Rotation paths and how fast each direction turns (deg/step):
Each turn is a multiple of 5 degrees from 10 to 175, or 0.
Each row of a path follows its step; steps can be skipped.
path 1
step 0: [  0.2 -17.4  -8.2  11.1 -11.3   5.3  34.4   7.1 -18.4  11.9  -0.3   7.1
   3.2  -4.5  18.9  18.7   4.2  -0.5  22.9  -1.9  -8.9   4.1  -5.8   9.7
  -1.9  -0.1   8.5  18.8  -0.1  19.0   8.2 -11.7  -5.0  24.4  29.9  15.8
 -10.9  -3.7  -0.4   7.2 -23.4 -15.6   3.9  -2.4   8.2  -0.8  -1.9  22.9
  -6.0   4.8 -12.2  -5.0  17.1  10.6   7.3   9.0   2.5   9.7 -22.4   1.1
  -7.8  13.9   8.8  26.8  -0.2   3.3   1.7]
step 4: [ -6.0  -3.3  -8.6 -13.2 -24.6 -29.7   9.1  20.3  16.8  -4.0 -11.6  -1.0
 -16.9  -3.7 -18.7 -16.9   7.0  10.6  -0.9   4.4  -2.5  -3.5  -6.9  25.8
  19.0  -8.3  14.7  -1.7   2.9  15.4 -20.6  17.9  -2.8  19.3 -26.5   1.2
  -0.5   8.9 -12.8 -12.4   3.5   5.0  -4.6  12.3   4.4 -15.3 -17.6   4.4
 -17.7  -8.1  10.8 -18.0  -7.3 -11.9  -1.2  20.3 -15.6  -7.6  -4.3  -3.9
   3.5   6.3   0.2  -5.5 -11.9  -4.4 -10.7]
step 8: [  5.2 -17.5   1.7  13.6 -18.7  -4.9  -3.3   3.7  10.9   5.2  20.2  11.7
   8.9  12.7  16.8  17.4   2.7 -19.5  -1.4  -5.8   6.3  -3.8   8.3  -0.1
  18.3  14.1   9.4  -2.4   7.4   0.4  10.9   0.2 -11.7  -1.7 -13.1   8.4
  -4.9  -8.4   5.7  10.5  -5.5 -25.5  24.6   4.1   0.5   0.4 -18.0  18.8
   8.6  -8.5 -19.9 -17.4 -14.6  21.9  -1.1   8.0   7.1   9.2 -14.8  15.6
   6.9  -8.0  -3.2  12.8  41.5   6.7   2.1]
step 9: [-19.8  -0.1  10.4 -12.5  13.7   7.1  11.6  24.1 -18.4   1.0   2.7 -11.6
 -23.7  14.5   2.4  16.6 -22.8  23.4 -15.2   6.7 -14.5   2.5  -4.9  13.2
  -0.7   1.8  11.9  24.9  -1.1 -12.0  -2.4   5.4  -9.6   5.2 -14.1  -2.3
 -14.1  -2.8 -11.3  10.6  -4.6  13.5  -1.1   3.1 -26.2   0.3 -14.4  -6.8
 -15.7 -11.3  11.2  -7.8  17.0  -5.4   4.1  -0.9   1.8   1.2  -5.1   8.5
  -2.5   5.2  13.1  31.5 -21.2 -14.2  10.6]
step 10: [ 17.1 -24.6 -20.5  10.6  -6.3   1.4   0.7 -19.1   5.2   3.0  -2.5   7.5
   6.1  14.5  25.8 -18.5  10.2  14.9  -0.8  12.8  15.9 -27.5 -10.4  -2.7
  -1.3   4.8 -22.1  -4.2  -6.0 -20.5   7.0   6.6   7.3 -18.0 -11.3   6.3
  -2.4  -1.9 -16.5  -8.9   2.1   9.4   1.9 -14.4 -15.3   6.9  -2.8  -3.9
   8.6   8.5 -24.2 -18.6  -5.6  12.7  -7.8  24.7   1.1 -10.2 -12.8  14.4
   8.5  -4.4  -4.9 -20.2 -12.7  -5.4   8.7]
step 14: [ -9.5  -4.8  13.9   6.7   9.2 -20.9  -9.3 -10.4 -10.9   5.8  14.8 -10.4
 -21.0 -12.8  -8.2   5.0   2.2   1.7  14.2   0.1 -15.0  13.2 -13.4  -7.4
 -14.8  24.4 -17.1   1.3 -18.3  -2.4  -0.6  -3.8  12.0 -13.9  -1.3   6.6
 -15.0  17.9  11.2  -2.0   1.7  -2.6  13.8 -16.0   2.6  -6.0  -0.6  13.3
   6.5 -19.1  13.7  -7.9  10.3  -1.9 -28.1   3.9  -0.1  18.3  10.9   6.8
 -20.7  -2.8  21.8   9.9  -0.8 -34.4   9.4]
step 15: [ -9.9 -26.6  -9.8   3.2   4.9  -6.4  18.5 -10.0   6.8  -0.8  -2.9  -4.2
 -13.8   2.9  -6.6 -20.5   0.4  -9.6 -10.7  17.8 -18.8 -15.0   0.2  20.7
  -8.5 -19.4  -0.6   6.0  19.4  14.1  -2.3 -13.1 -10.1   1.9   4.5  -3.1
   5.6  13.4 -11.4 -29.6  19.4   5.9  -9.9  -3.3  21.7  22.0  -7.2  13.6
 -13.5   2.3  -1.6  -7.1  -4.5  12.3  12.2   8.5  -6.0  11.9 -21.1 -13.9
  21.5   3.9  -4.7 -14.1 -20.6   2.6   2.2]
step 16: [  1.2 -13.0  -8.1   4.4 -30.6   3.9   0.8  -8.1   7.5  16.6   0.5   8.0
  12.0   8.4 -13.5  19.5  29.1  20.6  17.5   3.2   3.0  13.3  -4.2   5.2
  15.8  13.4   9.1  -7.7   4.4  -7.1 -23.4  -9.7 -11.4  18.1  16.7   0.9
 -23.9  12.4  11.8 -15.8 -12.2 -10.8  14.1  -4.6  -5.0 -32.8  10.5   3.7
  -0.3  -2.3   8.0  14.7  -2.3   4.4  -4.7   8.9  12.7   6.4 -13.3   3.3
   0.8 -11.1  -1.0   5.1  20.5 -13.6   8.3]
step 17: [-22.2   5.4   6.1  -0.4   0.1  -8.4  -9.0  -0.3   3.2   9.2   3.3  -4.3
 -20.0  -9.1   2.6 -15.9  -0.7 -19.3 -15.7  -6.0 -11.7 -10.4  -8.9   9.6
  -4.1   8.2  -3.0   3.4 -10.5 -15.6  -5.6  12.5 -22.1 -19.7  -5.1  -5.2
   8.9  -4.5  -0.7  -2.8 -18.5  -2.8  -0.1  21.7  26.2   3.0 -26.1  13.7
 -16.4 -14.1  15.2 -15.3  -3.1   7.9   6.4  25.1  -1.8   4.4  -9.9   1.5
 -18.4   8.1   9.1  41.1  -3.2  -4.3  -7.0]
Speeds:
[-1.7  0.3  1.6 -5.3 -2.0 -4.4 -3.9  1.2  4.0  1.9  0.9  9.7 -3.6  1.5
 -0.7  2.1  2.5  1.0 -1.2 -3.4  1.9  3.1  3.5 -0.6 -4.0 -1.6  0.0  0.6
  3.0  3.8  2.5 -1.6 -1.2 -4.0 -4.0 -5.1 -0.7  0.2 -4.2  0.9  5.1  2.4
 -4.4 -2.3  0.7  1.4 -6.4  3.0  3.9  6.7 -0.4  1.4 -4.5  4.6  4.0  0.3
  3.7 -1.0 -2.9 -0.6 -3.2 -1.6 -0.8  0.2 -0.6  3.1  1.1] => 155
[ 0.7  2.5  1.5 -1.4 -2.3  4.6  2.3 -2.7 -7.1 -4.2  0.7  2.9  1.1  4.1
 -6.1  2.1  7.6  0.9 -1.8  3.2 -4.9 -0.4  4.2 -1.6  3.3  1.7 -3.0 -1.3
  0.1 -1.1  2.3 -4.2 -1.2 -2.1  0.6  3.5  0.0  1.4  0.8  5.5  0.5  3.1
  0.0  3.6  2.8  0.9 -4.8  0.9  2.1 -1.9 -5.9 -1.4 -2.3 -3.4  1.7  0.9
 -0.7  0.6 -1.5 -1.1  3.2  7.0 -5.0 -4.5  4.6 -1.5  3.0] => 145
[-5.2 -0.9  1.2 -4.5  3.7  1.1 -0.7  4.6  3.9  1.5  6.5 -1.4  1.4  1.5
 -0.9  1.0 -2.5 -3.0  1.7 -0.1 -5.2  2.1 -0.1  0.3 -1.5 -0.7 -4.1  2.0
 -1.4  7.1  5.6  0.4 -2.8 -3.1  2.5  1.7 -1.3 -2.4  4.7 -1.2  0.9 -3.3
  3.4  0.5  0.6  6.2 -0.1 -7.5  6.7 -5.9  1.0  1.7  4.0  2.8  2.0  1.3
 -1.8  2.0 -3.8  2.3  1.4  3.6 -1.9  1.3 -1.5  1.2 -3.3] => 120
[ 3.5 -3.5 -0.2  2.6 -1.4  0.6 -1.3 -0.9 -0.5  6.3  4.6  3.8  1.0  0.4
  5.3 -2.6 -0.9  1.6  3.9 -1.0  2.3 -3.8  2.3  1.8 -4.0 -5.9  1.3  3.2
  6.7 -1.9 -1.8 -0.9  1.5 -0.7  6.3 -2.7 -2.7  0.9  2.6  2.0 -1.4 -1.9
 -3.3  2.2  1.0  0.1  2.8 -2.3 -1.6 -5.6 -8.1 -4.9 -1.2  1.9 -1.2 -0.8
  3.9  3.1  1.1 -2.7 -1.5  4.2 -1.9 -4.4  0.4  6.3 -0.9] => 140
[ -2.3   2.4   2.0   3.1   2.0  -3.4   2.6   2.3  -2.5  -1.0  -0.4  -1.7
   2.8   0.9   3.7   3.6  -2.9  -0.2  -0.9  -2.2   2.2   2.8   2.2  -2.0
   3.1  -2.9   4.8  -7.2  -3.0  -4.4   2.3   3.2  -4.1  -3.1 -10.4   1.1
  -5.1  -0.4  -3.2  -2.4   0.0  -2.3   0.9  -0.6  -5.8   2.5  -1.5  -6.0
  -1.4  -1.0  -5.9  -4.0   2.4  -0.1   4.6  -2.4   1.6   0.3   1.5   0.2
   0.5   0.8   0.2  -4.2   1.9   3.6   1.5] => 25
[-5.1  3.7  1.1  0.7  4.5 -1.8 -3.6 -1.1 -0.5 -1.2 -0.8  2.8 -3.1  0.8
  1.6 -2.1  0.9  5.3 -4.9  3.5  1.3 -0.5  2.6  3.8  0.2 -4.4  0.7 -1.9
 -2.3 -2.0 -1.1 -0.4 -2.9  0.7  0.9 -0.8  4.3  0.6  3.0 -2.6 -4.9 -6.9
  4.1  3.4  1.7 -7.2  2.4 -1.0  3.5  0.9  3.6  1.8 -3.7  0.1  0.4 -1.7
  0.5 -1.3 -4.4 -1.8  2.5 -1.3 -3.5  2.0  9.3  6.0 -3.2] => 80
